Turns, then the turns between two rows, first turn first; the first pair answered:
ton (before |-> after):
-61,-421,83,111,-113,-180,-58,103,-217,-96,-167 |-> -231,-246,40,90,-2,-252,22,153,-85,-350,-84
-199,143,48,-104,52,-78,110,-104,-196,-112,72 |-> -91,19,91,-96,-9,-7,44,-140,-294,94,35
-105,30,80,99,86,86,65,53,-136,-64,-155 |-> -104,31,83,114,78,110,71,47,-170,-40,-134
-33,44,34,-45,-36,68,-2,-6,-120,122,104 |-> 86,-36,-13,-5,-99,1,-34,65,-99,99,-38
Puz (before |-> after):
76,133,-121,28,51,-3,0,41,107,-9,-125 |-> 56,152,-42,24,57,92,-4,-52,37,171,-16
59,11,39,-8,-19,-144,66,89,-15,-20,-199 |-> -84,188,119,-52,84,-34,95,-20,-11,30,7
224,255,-185,-98,-75,0,23,63,267,-25,-101 |-> 168,278,-48,-126,-20,173,-4,-78,111,244,76
Fiv (before |-> after):
-109,19,-53,66,-2,-95,73,91,69,-174,4 |-> -113,141,42,11,38,82,66,-56,-4,57,162
-49,32,-70,-13,-20,-394,189,169,21,-202,-246 |-> -287,154,189,-41,93,-95,163,-126,-229,145,161
269,287,32,-179,21,287,-26,6,186,143,90 |-> 20,-11,-32,-29,60,-69,0,244,200,-437,-120
-167,126,-106,70,52,-55,-39,-38,150,-338,-2 |-> -143,269,-9,5,88,151,-61,-187,85,-39,190
Pairs:
Between the rows of a pair lie two turns.
-83,-19,98,-140,-71,280,50,-186,-192,312,241 |-> 46,163,-231,-178,-69,-50,145,121,310,-271,-61
Fiv then ton
-57,165,-19,-6,51,126,-38,-160,8,182,202 |-> 39,10,-202,36,-3,-135,-19,82,178,-183,-78
Puz then ton
20,319,-64,-32,102,101,46,35,157,29,129 |-> -107,268,28,-13,146,107,53,-2,61,16,226
Fiv then ton
-70,-5,132,-181,9,332,189,73,-162,179,171 |-> -233,-223,107,-90,35,75,230,213,-175,-211,23
Fiv then Fiv
373,-131,-125,-26,-131,-47,-84,62,133,62,-327 |-> 49,263,102,-140,82,243,13,-208,75,270,188
Puz then ton
-306,-47,-23,-63,168,-49,64,-107,-102,-29,335 |-> 63,-310,-78,-35,-76,-19,-80,-84,-208,304,72
Puz then Fiv
93,-243,12,37,-143,-57,-91,-53,-45,-140,-185 |-> 34,-195,120,26,-122,92,-90,-185,-175,95,-6
Puz then Puz
-387,88,364,6,70,-64,50,-80,-394,-75,104 |-> -229,-104,197,89,-45,-318,35,118,-297,-339,-220
Puz then ton
26,185,26,-120,7,186,35,-176,133,139,23 |-> 35,214,-44,-115,25,77,78,-93,269,-34,-38
Puz then Puz
-94,-64,87,53,-1,-96,15,-40,12,-149,-166 |-> 33,-74,38,22,-45,-84,-21,-35,55,-59,-226
Fiv then Puz
-22,190,-146,-18,-19,110,144,-52,115,73,58 |-> -127,-181,-121,120,-66,-77,85,70,-42,-98,-107
Puz then Fiv
-331,-99,-18,55,24,87,124,-99,-111,-76,268 |-> -301,-92,-123,63,20,-61,133,20,7,-282,155
Puz then Puz
-132,-120,-83,68,95,-162,187,52,163,-324,-52 |-> 56,-349,63,90,-59,53,36,-125,-170,242,-56
Puz then ton
-61,120,159,-189,115,246,-65,-92,-81,262,163 |-> -27,32,-70,-110,103,-107,1,223,210,-315,-162
Puz then ton
-84,149,116,-13,157,122,19,-27,-25,50,180 |-> 12,-224,135,118,36,6,-62,47,-194,50,-52
Puz then Fiv
-99,-105,185,6,174,195,93,-199,-398,64,404 |-> 480,187,-279,-135,-16,-33,143,106,220,-168,-87
Fiv then ton
-122,-44,111,120,-159,15,-159,-130,-214,460,-105 |-> -489,184,176,103,59,-27,-22,-131,-97,148,145
Puz then Fiv
177,-206,50,-15,-108,-2,-96,-105,-126,365,-46 |-> -70,-157,-79,28,23,-317,0,95,114,-275,-135
Fiv then ton
219,7,-166,-4,-165,-93,81,179,158,-170,-255 |-> 120,215,-165,-87,-67,-14,131,115,268,-187,-93
Puz then Fiv
-39,-23,-12,70,-47,107,56,-43,-44,119,125 |-> 0,-165,-51,115,-102,-3,24,52,-37,10,-12
ton then Fiv
-34,-14,91,19,217,137,-28,46,47,63,175 |-> 131,66,-35,-23,153,82,-17,109,213,23,49
Fiv then ton
122,-41,-92,-53,-45,-137,72,7,185,-201,-155 |-> 242,-181,-30,4,-116,-50,-25,-55,17,52,-181
Puz then Puz
-184,28,-1,42,-33,-243,64,101,124,-363,12 |-> 110,-1,121,-17,-175,80,-51,-160,-161,358,95
Fiv then ton
75,103,-38,-54,60,119,-17,1,152,-1,84 |-> 41,-59,-69,8,54,-32,-10,94,137,-182,-22
ton then Fiv
149,-27,-19,-181,-157,-169,-77,179,194,-360,-132 |-> -66,-196,303,-123,-108,90,-146,-83,-272,68,191
Fiv then ton
-104,196,-31,185,-83,-212,-5,85,18,-200,-6 |-> 174,193,-84,141,-206,-82,-71,64,-21,117,-124
Puz then Fiv
35,145,-77,-41,-14,13,12,2,139,-10,3 |-> 107,74,-93,-28,-44,-11,-19,20,140,-3,-62
Puz then Puz
168,197,-165,12,61,59,-10,-6,135,111,16 |-> -83,-5,49,88,142,71,-37,-90,-145,135,166
Fiv then Puz
-138,28,144,-52,115,-149,15,125,0,-50,82 |-> 149,80,57,-104,18,-63,-26,107,73,192,-45
ton then Fiv
91,-372,150,141,-116,-150,-254,-10,-156,-132,-381 |-> -205,166,344,-9,94,214,-162,-322,-147,165,186
ton then Fiv
-59,198,44,-19,107,65,35,-21,61,-115,160 |-> 49,84,-50,0,35,-74,19,89,118,-229,-57
Puz then Puz
232,-272,69,123,-202,6,55,87,-264,301,-172 |-> -179,115,-46,82,65,-191,261,223,138,-401,-18
ton then ton
-31,-418,239,119,-83,-9,86,52,-499,234,-114 |-> -331,-58,351,38,125,134,184,-80,-436,198,269
Puz then Puz
314,123,-36,-100,-121,164,11,-73,79,305,-111 |-> -295,-170,113,80,69,-140,81,72,-53,-344,-57
ton then Fiv
223,82,-109,-37,-111,-10,36,68,126,63,-114 |-> -238,-71,115,63,36,-16,68,5,-126,-118,116
Fiv then ton
-36,-187,-138,42,-18,-190,51,126,97,-139,-24 |-> 44,-316,-83,56,-90,-117,-6,57,-56,88,-21
Puz then Puz
232,-17,-11,-86,-17,91,-56,-67,-39,260,12 |-> 77,179,23,-129,93,110,3,-107,37,171,164
Puz then Puz
-89,-118,138,-50,-40,-24,1,-42,-63,-14,81 |-> 112,-27,8,-88,-133,-65,1,14,107,11,-77
Fiv then ton
187,-134,-167,131,-128,-125,141,122,178,-155,-44 |-> -83,156,4,37,37,65,206,-45,162,-62,328
ton then Fiv
122,4,-92,-11,-114,-24,-6,79,61,-106,-120 |-> 54,135,-91,-50,-31,18,25,48,126,-132,-18
Puz then Fiv
86,-116,56,78,267,-209,-104,95,-24,-383,59 |-> 179,-245,189,113,174,-17,-191,-38,-260,47,113
Puz then ton
127,-206,-52,30,-97,-87,-50,124,-73,34,-174 |-> -46,253,-60,-108,83,60,43,26,128,23,123
Puz then Fiv
-23,-53,118,57,-12,82,-81,-127,-181,256,70 |-> -169,115,-9,32,130,-117,34,38,104,-249,37
Puz then ton
21,-272,-99,20,-150,-117,-52,204,-12,-97,-246 |-> 28,300,-130,-193,-17,114,62,47,256,72,23
Puz then Fiv
-251,-131,302,35,217,-31,-113,-59,-232,24,111 |-> -184,-123,120,27,214,-228,-69,125,12,-343,-102
ton then Puz
82,103,-32,-78,-9,242,136,-77,210,-51,-11 |-> -46,-112,116,-3,-8,303,92,-152,-52,81,70
Fiv then Puz
74,91,19,-46,0,48,3,-56,31,122,62 |-> -16,-100,9,44,-1,-130,8,45,-3,-92,-64
ton then Fiv
143,-16,-100,-5,-41,237,-23,-179,-266,406,-34 |-> -225,-344,-42,146,54,-69,-19,-4,-384,-111,-112
ton then Fiv
-166,-337,26,59,37,12,-32,-123,-188,-5,-80 |-> 174,-211,-180,-9,-63,-26,-35,-36,50,31,-288
Fiv then ton
17,-83,160,-118,99,-18,84,-31,-172,138,114 |-> 165,16,-17,-168,88,-140,130,104,84,-44,-76
Fiv then ton
-145,79,51,7,81,-9,29,-65,57,50,15 |-> 33,-31,-24,35,-20,-89,-34,0,75,77,-151
ton then Fiv
225,70,-11,-51,-112,112,-39,-13,83,186,-1 |-> 146,168,-17,-75,-57,129,1,-38,105,138,86
Puz then Puz
161,273,-103,-211,-44,52,101,60,347,-30,-2 |-> -317,84,198,-106,98,99,87,-101,-24,-15,326
Fiv then ton
227,163,-164,17,64,-59,91,-19,95,-61,187 |-> 301,66,-195,48,9,-119,69,24,95,-59,83
Puz then Puz
-246,-58,105,-105,37,-120,-15,79,32,-235,-12 |-> -83,-269,162,-59,-83,-42,-107,25,-150,84,-93
Puz then ton
46,-284,13,159,-129,-113,-24,66,-210,4,-138 |-> 208,-181,-35,104,-181,-31,-48,30,-145,183,-146
Fiv then Fiv
77,87,-111,17,-140,4,-70,11,84,200,-6 |-> 16,149,-98,-7,-91,34,-51,-9,100,209,64
Puz then Puz
278,-189,103,-61,-206,-53,-30,39,-216,239,-207 |-> -275,-91,283,-11,46,-38,80,-49,-325,-41,175
ton then Fiv
-429,321,47,-74,229,36,108,-101,2,-156,306 |-> 198,-289,5,51,-183,45,-131,-70,-286,380,-183
ton then ton
-54,21,76,-60,37,86,-14,-54,-128,160,103 |-> -156,-108,74,18,60,-87,-6,55,-114,-118,0
Fiv then Fiv
128,409,-16,-63,242,63,113,-54,175,-140,177 |-> 307,184,-131,5,112,-106,75,137,244,-276,-118
Puz then Puz
8,44,-44,-31,25,-62,8,114,85,-177,-34 |-> 185,25,-75,-54,-55,-4,-22,91,87,-10,-100
Puz then Fiv
-117,73,-95,-44,57,-67,55,-119,-72,-118,136 |-> 159,13,-163,-74,-65,-6,-27,-135,-58,104,-42
Fiv then Puz
244,-104,-19,-61,-33,250,-99,57,-26,86,-104 |-> 118,38,48,-95,74,340,-56,-31,-7,122,72
Puz then Puz
-100,30,5,4,156,145,114,-74,-83,-39,112 |-> -77,24,-56,12,151,45,133,48,21,-215,-5
Puz then Puz
138,208,132,-72,-265,65,68,173,37,355,-36 |-> -262,79,325,19,-101,60,72,112,-187,184,184
Fiv then Fiv
-24,480,-177,-26,-139,290,-132,-62,-10,223,161 |-> -307,472,-195,38,3,82,-45,51,97,-253,198
Fiv then ton
-21,116,37,-42,-12,69,26,-2,67,84,22 |-> -83,117,34,-30,34,20,43,30,62,-25,39
Fiv then ton
